20,6,-12,9,66,-44
-63,-29,26,-11,5,-10
-27,-31,-26,7,12,31
⇒ -11

36,47,-9,33,-65
-63,-4,-54,-21,-12
⇒ -54

-18,-35,-19,22
-30,-77,-41,40
⇒ -77

-47,-17,-40,-40,13
38,-76,0,40,50
-42,-30,-32,-47,-27
⇒ 0

-43,-8,-7,-14,-11
-75,33,-12,56,14
⇒ -12

-34,1,4,-79,30,18,36
-5,5,2,6,-9,3,3
-1,1,0,-5,2,0,1
⇒ -9

54,-12,20,26,10,14,-59
46,-75,30,53,-56,2,-25
⇒ -56

63,-24,-27,64
6,31,14,23
⇒ 31

-22,-57,29,24,-17
-50,6,44,46,71
-72,65,-60,-48,-2
⇒ 44

1,0,-1,66,1,1
7,7,-4,-3,3,4
⇒ -3
---
[[571 532 470 436 701 404]
 [888 996 424 925 560 683]
 [325 130 766 928 665 286]] --> 996

[[ 15  44 -28 -28 -17]
 [  6  28  34  34 -49]] --> 28

[[2 8 6 6 5 5 6]
 [5 8 6 8 6 2 0]] --> 8

[[67 34 74 24 79 38]
 [51 53 52 52 52 53]] --> 53

[[70 35 90 63 63 69 34]
 [40 55 27 60 63 59 68]
 [76 45 65 21 39 53 68]] --> 55

[[122 112 108 109  46]
 [191 171 105  99  51]
 [218 200 140 104  55]] --> 171

[[4 7 6 6 3]
 [7 2 2 2 5]] --> 2

[[179 232  40  87 174 130 118]
 [115 108 108 172 170 187 153]
 [173 215  52  78 167 156 122]] --> 108

[[843 361 851 242]
 [137 983 935 733]] --> 983
---
[[ 21  25   3  24]
 [-73 -76  12 -29]
 [-19 -21  21  -5]]	21, -5

[[-54 -61   9  21  30   8]
 [ -9   4  52  -5   4 -26]
 [-50 -18  23  46 -55  29]]	-54, 29

[-10 -25 -63 -47  -1]	-10, -1

[[-49  57 -67  61  15]
 [ 21  15   4 -49  18]
 [-29  51 -36 -59  -5]]	-49, -5

[ 57  59  27 -59]	57, -59

[[  2  24   8  42   2 -39  -7]
 [-18  -7  -3  28   7 -42  64]
 [-26  -5  14  41   6 -46  55]]	2, 55

[-61  18   0   1   7   2  -5]	-61, -5
---
(-5.5, -9.9, 1.5, 18.7, -14.0) ==> 1.5
((134.8, -28.1, -132.6, 95.4, -105.4, -6.2, -158.1), (136.4, 66.0, -96.6, 77.2, -74.6, 21.2, -97.4), (75.6, -101.0, -49.1, 96.5, -143.4, -21.9, -114.7)) ==> -49.1
(160.770, -19.924, -114.912, 71.973) ==> -114.912
(173.3, 15.4, -76.3, 44.6, -92.1, -163.8) ==> -76.3
((-14.8, -9.4, -12.7, -9.5), (-20.7, 1.6, -18.4, 16.1)) ==> -18.4
((-0.09, 0.17, 0.06, -0.03), (-0.10, -0.19, -0.09, -0.03), (0.06, -0.07, 0.03, -0.09)) ==> 0.03
(-48.4, -76.7, 123.1, 2.5, -105.5, 96.8, 53.0) ==> 123.1
((-69.6, -114.5, -116.3, 206.1), (-104.9, -87.4, -176.0, 103.6)) ==> -176.0
---
[[ -85.9  -60.9  135.9 -170.9 -109.9]
 [-106.4   -9.5 -110.3  -74.1  -29.7]] out -74.1

[ 0.725  0.658  0.962 -1.087  1.187 -0.750] out 1.187

[ 123.04  -36.85   92.87  118.09  158.70 -114.26  147.01] out -114.26

[[ 200.252 -210.143   11.436  -14.888  -86.624]
 [   4.893 -123.904  -29.022   40.123  -36.499]
 [  19.766 -110.551 -194.083   38.447  110.586]] out 38.447

[ 11.05 -11.70  -9.66 -11.29   7.88] out -11.29

[ 0.02  0.02 -0.05  0.08  0.17 -0.10] out 0.17

[ 11.39  -3.93  -5.39   4.24  -0.23  -9.17 -14.69] out -9.17

[ 1.1  0.4  1.5 -1.0] out 1.5

[[ 0.08  0.03  0.14 -0.04 -0.05  0.05  0.07]
 [ 0.03 -0.09  0.04 -0.03  0.01 -0.19  0.12]] out -0.19
---
[9030 6642 2483 2133] | 6642

[[109  29  73 151]
 [ 12 167  53 221]
 [ 84 103  68 104]] | 103

[ 526 -916 -873  120] | -916

[19 83 81 84] | 83

[ 486   16 -664  691] | 16

[7 8 1 2] | 8

[5846 2269 8190 6029] | 2269
---
[ 24  -8   4 -61] value 24
[-71 -49 -38 -77   9 -64] value -71
[ 73   5 -73  57 -41] value 73
[ 49  59  22 -31 -18  -2] value 49
[ -4  21  69 -60] value -4
[-10 -34  48   4 -71  22   7] value -10
---
[[14.62, -3.47, 4.14, 1.36, 7.39, 14.34, 24.56], [7.32, 0.67, 0.98, -20.25, 7.33, 7.43, 24.27], [10.01, -8.88, -3.98, 5.62, 6.71, 3.00, 14.70]] → 3.00
[130.27, -153.47, 66.85, 16.79, -122.38, -1.37, 89.69] → -1.37
[0.9, -0.7, 0.0, -1.6] → 0.0
[37.29, 112.96, -138.97, 45.89] → -138.97
[[-13.350, 7.035, 16.797, 14.657, -51.791], [63.909, 176.770, -20.472, -95.289, -68.811], [107.694, 88.794, -11.888, -29.158, -179.612]] → -29.158
[[-0.78, -0.14, -1.51, -0.40], [1.09, 0.59, 1.30, 0.53]] → 1.30
